rotation steps, each row followed by its count of steps
The counts run from 0 to 282.
[152 108 174 142 106 172 154  94 125 119 105 156 134  83 152 104 146  94
 119  97 144  95 120  90 120 110 160 156  99  87  88 122 140 128 133 151
 131 162 161 127 132 171  66 150 160 131 149 122 154 165 134 137  95 153
 120 124 147 143 175 111 125 122 162 169 150 133 103 111 166 134 163 129
 123 176 128 117 118 152 107]	177
[137 117 189 127 158 158 124 109 131  78  63 140  59 103 129 131 161  96
 133 136 150 104 132 124 137 175 119 131  98 119 127 141 173 172 157 107
 131 118 121  97 167 151 145 110 153 136 139 117 132 154 144 145 142 160
 141 143 116 172 145 103 128 152 126 132 137  98  65 157 137  85 146 132
  99 129 106 102  83 111 110]	65
[165  76 123 105  89 163 116 107 106 152 143 152 150 109 147  98 127 104
 129  96 135  93 135 101 111  92 124 169 108  96 109 151  74 141 109 174
 125 146 147 154 133 160  84 141 104 120 150 120 146 143 125 166 111 140
 127  88 167 107 179 113  94 105 125 154 165 131 111  94 103 173 132 108
 141 160 116 151 140 185 107]	167
[140 144  72 129 147  98 121 117  94 140 103 141 120 103 160 115 152 115
 127 139 100 127 167 119 112 123 127 127 146 126 137 152 134 147 145 155
 101  98 115 145 162 157 197 114  98 136 122 163 141  93 158 178 148 120
 139 105  92 131  93  98 116 168 129 138 130  80 103 139  60 145 109 108
 145  57  97 166 141 118 155]	97
[121 124  74 160 145 124 163 173 127 110 141 120 111 145 144 156 157 101
 152 150 107 101 173 132 139 125 131  68 102  97 112 122 136  97 136 123
 100  92  88 152 161 125 158 117 111 143 104 146 174 100 137 138 141 130
 143 131  78 127  73 108 116 148 111 137 120  82 148 109  76 102 115 109
 114  85 116 149 111  82 157]	87
[142 117 169 156 142 135 166 175 141 104 159 128  98 153 113 144 121  53
 143 136 165  91 126 130 154 102 110  83  82 102  99 123 128  95 114 128
 152 128 146 105 149 113 110 125 169 139 137 119 176 183 146 112 115 123
 153 154 132 136 134 106 113 108  89 159 167  84 120  92 148 129 139 141
  84 129 116 114 100  92 142]	48
[126 119 158 164 110 153 182  99 119 104 120 146 132  82 161 107 141  89
 107 106 159 101 112  90 128  98 153 144  88  92  93 113 138 123 125 165
 128 139 151 138 134 160  75 152 155 128 134 137 153 178 175 131 105 165
 135 129 164 144 169  96 115 120 156 190 148 133 113  88 158 153 164 141
 110 162 137 115 107 141 119]	176
[ 78 124  88 117  94 165  68 138 115 114  89 105 138 133 156 126 115 122
 141 132 102 166 197 131 107 146 154 109 107  97 114 126 122 121 140 101
  92  80 117 147 130  96 100 100  94 169 139 159 147 135  64 171 127 105
 131 125  75 136 107 116 114 162 125  90 102 123 135 176 125 117  93  89
 173 118 127 121 115 125 130]	226
[177  88 143  85 144 160 104 130 128 122 119 136  74 152 115 127 131  86
 180 139 124  76 164 121 146 134  84 108  81  94 165 148 158 139 140 100
 135  91 131 129 155 144 161 125 116 128 148 120 161 113 106 165 152 139
 157 103 129 153 134 101  95 104  74 146 150  91  81 125  84 119 114 132
 104 140 123 136 112 124  93]	56
[133 117 168 128 194 116 128  93 114 121  92 136  82 119 100 122 124 131
 137 172 120 134 140 137  96 149  96 142 137 150 154 168 146 174 151 132
 110  90 135 107 123 176 169 102 153 116 113 111  96 163 102 170 143 107
 142 125 105 162 119 140 130 159 152 123 107  77  85 174 147 135 111 124
 141  81  99 122  92  85 126]	248
[120  88  89  90 116  90  63 120 134 142 161 115 145 171  95 155 114 133
 145 125 101 144 145 131 113 137  99 106 115 134 143 173 118 159  84 152
 112 116 125 112  97 101 149 118 103 132 157 143 164 119  82 162 142  96
 156 121  78 139 124 147 143 158 160 135  98  85 151 176 108  92 111 140
 194 109  93 129 155 100 120]	113
[153  69 131  93 110 163 102 143 130 124 134 129 115 158  87 128 137 116
 158 130 141  70 136 164 152 140 117 109  78 129 115 142 107 146 118 105
 105 120 115 149  90 148  99  84 133 134 173  63 158 112  89 127 125 171
 148  73 114 139 139  91  99  88  78 143 146 140 104 138 112 137 139 130
 151 174  99 132 122 163 106]	170
[159 156  88 131 136 128  93 120 112 148 112 123 146 115 192  84 138  81
 123 128  86 148 161 113 130 110 133 131 149  99 100 139 152 119 123 115
 127 134 151 103 148 122 137 126 132 166 132 199 164 107 112 154 113  95
 105 134 102 137 138 104 121 157 116 123 132  65  93 145 112 140 128  95
 155  76  91 177 170 124 180]	223
[ 80 105 143 144  80 134 115 134 135 112 156 123 183 154  97 143 115 148
 120 101 132 128 122 120 111 109 162  89 103 134  99 133  87 124 117 150
  99 121 134 133  78 109  65 113 117 122 148  96 156 192  77 121  81 116
 152 144  90 134 110 148 156 132 180 139 129 143 174 141 165 139 130 129
 165 171 131 100 112 133 120]	5
[105 102 142 160 177 142 153  88 125 114  76 116  94 119 100 102 111 125
 149 169 133 146 127 153 100 138 122 150 141 126 100 126 137 151 132 149
  79 133 132 134  91 164  84 106 177 142 115  87 109 173  78 156 127 112
 120 136  92 152 128 153 134 154 151 113  77 122  96 170 166 130 115 116
 166 109 107 117  75  92 145]	246
[164 127 128 147 165  86 153 122 116 132 143 131 143 160 111 112 164 132
  89 162 148 109  70 131 109 111 117  86 169 193 101 161 118 145 122 144
 118 137 136  73 109 147 154  69 172  98 105 127 149 194 123 121  72 121
 156 131 103 146 140 143 119 126 111 143 160 103 105 137 153 179 141 118
 127 123 111 156 115 122 142]	9
[190  78 119  93 136 108 120 108 128 143 178 155 125 146 120 133 136 105
 113 163 145 100 120 110 107 146  95 115 117 159 158 189 139 142  98 125
 133  95 142 102 148 128 177 106 142  81 138 156 153 156 125 161 132 132
 181  75 140 127 165 142  92  89 108 156 167  96 151 145 120 161 145 140
 135 157 142 149 153 134  86]	153
[104 156  81 118 115 113  93 159 121 128 131 106 126 145 149 103 128  78
 142 101 109 119 156 152 141  98 117  89 115 101 114 120 127 128 130 129
 129 107 120 131 127 111 148 114 100 155 161 143 198 100 165 128 120 115
 147 126  95 150 109  72 124 151  95 153 137  82  82 112  52 136 110 124
 144  84  83 153 136 113 177]	212
[113 126 122 158 145 141 111 108 102 127  76 129 135 101 162 101 128 108
 119 123 117 162 146 112 102 111 141 157 171 114  93 141  96 137 139 166
 105 137 147 108 167 133 100 110 127 157 106 165 118 173 107 164 105  85
 108 168 107 118 149 150 131 173 153  87 114  82  96 127 159 152 116  74
 146  70  90 149 110 113 179]	234
[ 85 110 149 137 104 119 105 131 128 105 148 110 159 164  74 151 122 144
 118 114 153 120  88 134 116 123 148  89 105 159  95 144  81 144 115 161
 107 134 144 106  72 110  86  98 129 111 143  99 167 203  87 119  82 117
 162 140  92 142 126 146 149 138 162 133 130 139 147 138 171 130 139 135
 166 160 114 100  97 115 113]	6
[ 79  97  69 144 113 128 133 118 112 128 140 119 159 133 120 118  97 153
 131 164 119 153 165 152  86 107 142 125 115 135 113 131  88 116 109 162
  70  82 116 184  70 128  89 103 122 125 131 104 116 158  96 162 137 124
 142  92 104 111 110 126 108 120 136 141  99 156 177 131 125 182  98  98
 175 118 125 143 121 128 129]	129
[147 127 135 154 162  93 132 129 131 116 150 114 138 166  92 128 153 124
  96 150 162 109  64 146 116 119 118  99 150 192 100 152 103 158 111 150
 125 138 140  68  85 132 139  87 163 105 136 106 161 206 121 111  76 126
 171 146  97 159 150 148 132 131 120 137 147 115 115 139 160 154 142 136
 133 132 109 136  97 111 130]	8
[ 97 128  40 129 106 136 128 105 107 137 120 125 145 104 175 111 131 115
 145 132  87 144 185 110  94 108 149 126 111  79 127 122 142 118 117 159
  82  95 111 175 117 138 132 163 101 144 136 175 155 101 133 179 149 127
 122 108  89 129 107 110 115 159 154 152  94 123 140 120  67 129 105 106
 168  98 119 152 137 119 138]	99
[ 76 111 135 154 151  95 139 130 150 102 131 127  93 132  86 149 108 110
 108 178 165 157 136 181  97 169 111 109 115 162 118 147 140 137 120 129
 105  93 108 115 107 109 149  75 165 137 147  94 129 175 141 134 168 132
 163 120 119 144 124 126 143 138 150 145 101  95 153 181 161 104 141 144
 155  97 126  93 114  66 129]	258
[ 90 112  64 127 104 145 129  99 109 130 128 122 149 116 148 112 116 120
 162 130  83 135 188 108 114 106 153 118  98  73 127 113 154 122 108 161
  84 102 123 178  84 138 100 173 116 150 137 158 159 107 106 165 139 116
 121 104  81 136 105 127 123 155 163 156  79 132 149 135  96 116 107 112
 175 114 129 137 136 113 128]	100
[137  95  83 106 171 145  69  95 110 138 105  99 108 140 133 117 119 137
 158 167 113 156 168 122  93 140 110 143 146 124 135 161 134 159 128 134
  83  97 121 115 121 131 142 135 128 139 125 139 123 147  57 183 136 102
 139 124  86 147 151 156 105 144 109  96 101 119  90 170 123 132  88  82
 162 118 115 148  98 106  98]	237
[142  44 102 100 125 117  67 113 128 149 145 134 129 143  99 140 111 114
 143 150 132 146 150 148  99 157  97 154 114 134 127 183 100 161  80 141
 109 133 131 132 113 124 118  98 120 139 154 106 115 136  76 167 164 122
 140  87 139 109 177 159 120 128 144 108 114 105 142 175 126 114 124 118
 194 130  95 143 156 133 116]	266
[141  64  80 116 151 100 119 156 147 136 165 136 109 164  86 156 118 105
 147 193 142 130 149 172 120 157  93 110 110 157 131 166 119 130  91 116
 107 108 107 136 121 114 161  81 157 131 144 115 145 122  96 145 176 134
 158  82 112 115 135 126  99 110 100 138 120  95 173 162 118 116 133 120
 162 126 106 143 160  98 126]	268
[185  94 156 136 117 128 171 120 103 141 140 170 139 105 147 127 147  96
 109 116 155  76 127  80 118  98 127 145 117 127 131 169  91 127 143 163
 138 124 159 122 172 169 139 125 124  92 122 133 136 170 155 167 100 135
 155 108 169 109 153 119 110 111 131 163 197  79 135  89 119 189 138 128
  91 137 114 148 128 145 131]	165
[146 113 116 143 135 107 152  82  94 163 133 156 158  89 147  73 118 113
 101 143 135 138 120 127  81  97 134 169 156 154 107 158 111 144 107 181
 116 146 152 133  97 160 119 111 159 123 133 128 109 157 144 169 107 118
 128  94 154 111 165 118 117 137 160 155 132 104 121 131 131 206 144 112
 171 103 100 178 153 143 158]	137
[155  89 112 115 117 148 123  78 107 168 111 152 150 111 138  86 122 130
 123 152 107 128 156 131  88 132 138 153 140 146 111 157 120 154 114 138
  89 113 144 145  88 173  90  92 143 119 140 107  99 140  77 168 128 128
 124  71 129 118 146 119  94 113 140 144 114 146 128 175 136 188 132 109
 187 140 112 159 145 170 112]	139
[149 117 171 121 157 139 116 115 130  96  85 149  61  97 135 136 157  88
 127 124 151 103 140 105 129 159 106 132 102 110 141 159 171 176 158 117
 141  96 124  93 190 140 174 117 130 131 137 143 137 145 171 148 153 137
 154 137 136 168 154 104 126 149 131 149 154  76  75 141 124  91 145 135
  96 120 117 108  92  99 115]	66
[150 113 118 119 163  92 140  95 119 156 128 144 110 111 128 115 105 106
 125 150 117 140 152 119  78 120  84 144 141 129 173 170 148 147 125 151
 124  70 149 113 132 142 191 133 135 109 120 149 109 138 146 195 162  96
 150 110 141 143 127 129 120 152 135 164 137  56 114 151 100 166 107 129
 147  60 110 136 134  85 140]	250
[130 151 140 118 155  99  82  94 127 121 108 116 107 124 132 125 131  97
 131 101 117 134 116 108 120 131 116 120 133 119 141 154 176 171 136 142
 150 119 150  59 140 125 175 145 128 140 145 166 169 158 151 145 111 105
 153 169 101 180 147 126 156 175 145 142 132  56  63 146 127  97 135 142
 137  86 106 118 110  89 131]	220
[ 65 123 101 181 136 130 156 118 120 120 126 106 132 122 116 107  88 106
 128 144 134 161 133 165 104  92 131 138 126  96  81 105 102 108 114 174
  90 134 132 152  82 131  64 136 158 163 128 101 136 172 125 139 121 102
 113 146 106 123 129 134 126 151 149 132  84 115 125 117 152 146 106 110
 172  89  99 129  86  94 181]	244
